One vector is turned by the same rotation once a tick. Each row is the vector after some number of ticks, and that number follows the row.
The counts run from 0 to 1116.
[137 118 135 139 153 115  39 118 117 138 118 146 114 127 147 155 139 123
 116 115 124  82 154 149 150  75 156 169 134 156 144 161 105 122 111  95
 173 138 125]
967
[135 121 124 142 163 118  91 135 164 141 135 110 130 110 111 122 143 132
 102 131 113  94 115 152 123  76 134 173 169 133 128 170 130 121  77 115
 159 162 187]
798
[152 128 139 148 180 122  91 146 170 117 124 107 121 113 145 131 141 160
 127 122 161 117 127 135 102  91 108 192 169 133 118 141  96 126  95 146
 168 132 178]
859
[139 117 160 142 129 135  60 142 145 121 137 143 123 139 177 171 100 136
 146 117 164 116 144 136 107  79 145 168 122 176 107 132  93 116 114 106
 173 155 115]
218
[148 173 128 144 171 146 132 158 180 142 115  88 168 121 137 102 117 159
 122 128 147  99 138 157  77  95  92 167 155 134 150 145 122 112 101 128
 155 132 164]
367
[143 129 141 142 145 125  80 153 164 131 127 122 154  96 132 118 143 139
  92 133 116 100 107 157 109  76 102 159 181 134 137 158 117 124  90 116
 150 142 202]
641
[138 152 165 158 131 155  75 129 130 121 114 148 136 146 174 149 122 138
 156 113 165  93 167 142 121  78 125 150 119 159 154 140  78 112 135  91
 172 113 104]
572
[154 158 141 114 158 123  90 144 148 149 132  83 160  89 160 116 106 138
 112 126 139 108 172 175  74  78  99 159 127 160 140 125 133 106 116 130
 160 138 140]
1100
[125 169 137 151 157 123 100  83 168 146 127 103 125 136 132 121 169 142
 137 125 169  83 154 140 128  73 113 155 133 160 145 156  95 139  78  97
 146 137 146]
979
[147 120 112 135 188 127  54 157 122 137 106 136 126 130 159 156 117 153
 120 109 131  91 143 147 127 105 156 197 143 132 130 152 110 115 119 120
 186 138 129]
870
[158 141 139 116 170 126  54 139 115 131 114 124 145  92 168 124 133 154
 115 117 143 105 172 164 110  86 113 167 121 154 156 138 109 107 130 123
 173 104 119]
296
[125 161 145 119 147 128  55  97 115 159 127 108 151 129 162 134 153 144
 132 132 141  87 164 156 116  71 122 131 113 162 152 142 105 123 108  75
 158 132 110]
79
[109 121 138 150 129 142  69 133 143 139 129 145 156 162 143 151 135 145
 136 136 129  94  97 137 129  83 157 141 147 159 132 175  99 125  85  59
 157 166 142]
164
[117 156 165 131 124 135  98  88 147 145 160  93 148 121 143 123 136 118
 146 135 148 102 155 158  93  51 123 127 115 180 134 139 117 110  95  85
 154 163 130]
352
[142 144 135 145 160 152 135 143 181 106 123 126 147 137 144 109 124 188
 151 127 184 115 116 126  91  99 122 167 145 164 133 171 100 111  88 109
 165 126 135]
1034
[139 139 161 177 152 165 118 156 174 102 125 132 140 151 145 135 128 158
 154 123 170 112 104 125  94  92 115 172 168 132 126 146  79 117  99 116
 161 135 163]
208
[139 154 113 112 190 123  63 137 120 165 113  92 147 122 164 146 116 148
 122 115 128  88 171 165 102  97 134 170 121 143 139 139 128 120 120 114
 167 149 120]
985
[136 131 163 146 115 138  49 141 134 120 128 157 141 133 183 158 116 142
 132 126 154 106 140 138 117  77 128 140 125 176 132 143  80 126 117  83
 160 132 115]
750
[145  91 152 140 149 140  55 144 111 112 137 150 125 101 137 136 122 122
 118 123 109 111 134 164 119  65 160 168 144 142 133 161 115  82 131 106
 188 136 136]
673
[147  95 139 137 158 151  92 143 130 108 137 145 134 103 110 104 130 140
 120 125 117 113 117 155 116  68 157 167 154 140 147 182 127  67 114 108
 190 132 150]
401
[142 140 135 149 167 172  89 180 135 122 113 137 169 150 162 138 109 173
 139 124 137 107 108 147  87 109 128 166 163 118 144 149  94 102 120  98
 175 130 146]
1109
[132 122 161 156 128 152  49 152 112 128 124 157 152 121 150 142 135 120
 115 130  94  98 126 160 127  68 139 137 154 135 156 156 105  99 128  79
 167 124 145]
831
[145 128 140 156 158 154  69 153 123 117 108 163 146 127 144 128 144 149
 121 118 117  89 130 152 134  89 136 159 157 125 171 173  96 100 126  91
 181  94 142]
203
[152 106 120 134 166 139  90 165 138 121 121 144 132 109 129 126  95 134
 117 111 109 101 139 162 120  84 167 185 144 147 142 176 139  78 126 119
 195 140 134]
222
[155 148 153 130 183 143  77 137 113 123 124 103 132 102 160 125 130 141
 137 118 152 113 174 163  84  87 109 173 134 133 141 117 101  95 131 137
 176 116 134]
117
[141 150 114 159 198 133 105 130 156 141 110 101 124 133 113 119 151 148
 128 114 131  83 140 151 124  98 125 187 171 108 147 169 112 117  94 125
 171 132 174]
149
[118 163 142 164 160 150 130  97 168 134 129  97 128 162 121 120 158 151
 166 126 170  95 134 133 112  84 127 156 150 141 142 156  91 120  87  97
 157 144 148]
426
[121 131 138 141 113 145 114 145 171 127 140 138 176 135 127 113 120 149
 130 140 137 106 100 142 103  73 138 131 144 177 145 183 125 106  78  72
 155 150 143]
363
[129 153 149 151 144 134 125  79 163 137 149 100 116 117 106  98 149 111
 143 121 149  87 167 153 117  54 129 150 129 164 147 158 119  97  95 111
 167 142 139]
330
[151 156 140 163 185 134 100 132 163 129 118  97 106 125 144 140 127 135
 141 107 161 100 167 148 102  93 113 199 150 125 124 125  97 120 112 152
 169 139 161]
409
[139 159 169 145 126 133  72 119 144 128 127 130 138 123 181 146 137 145
 140 125 175 103 161 139 103  78  99 143 122 180 137 126  72 132 108  97
 150 122 118]
1022
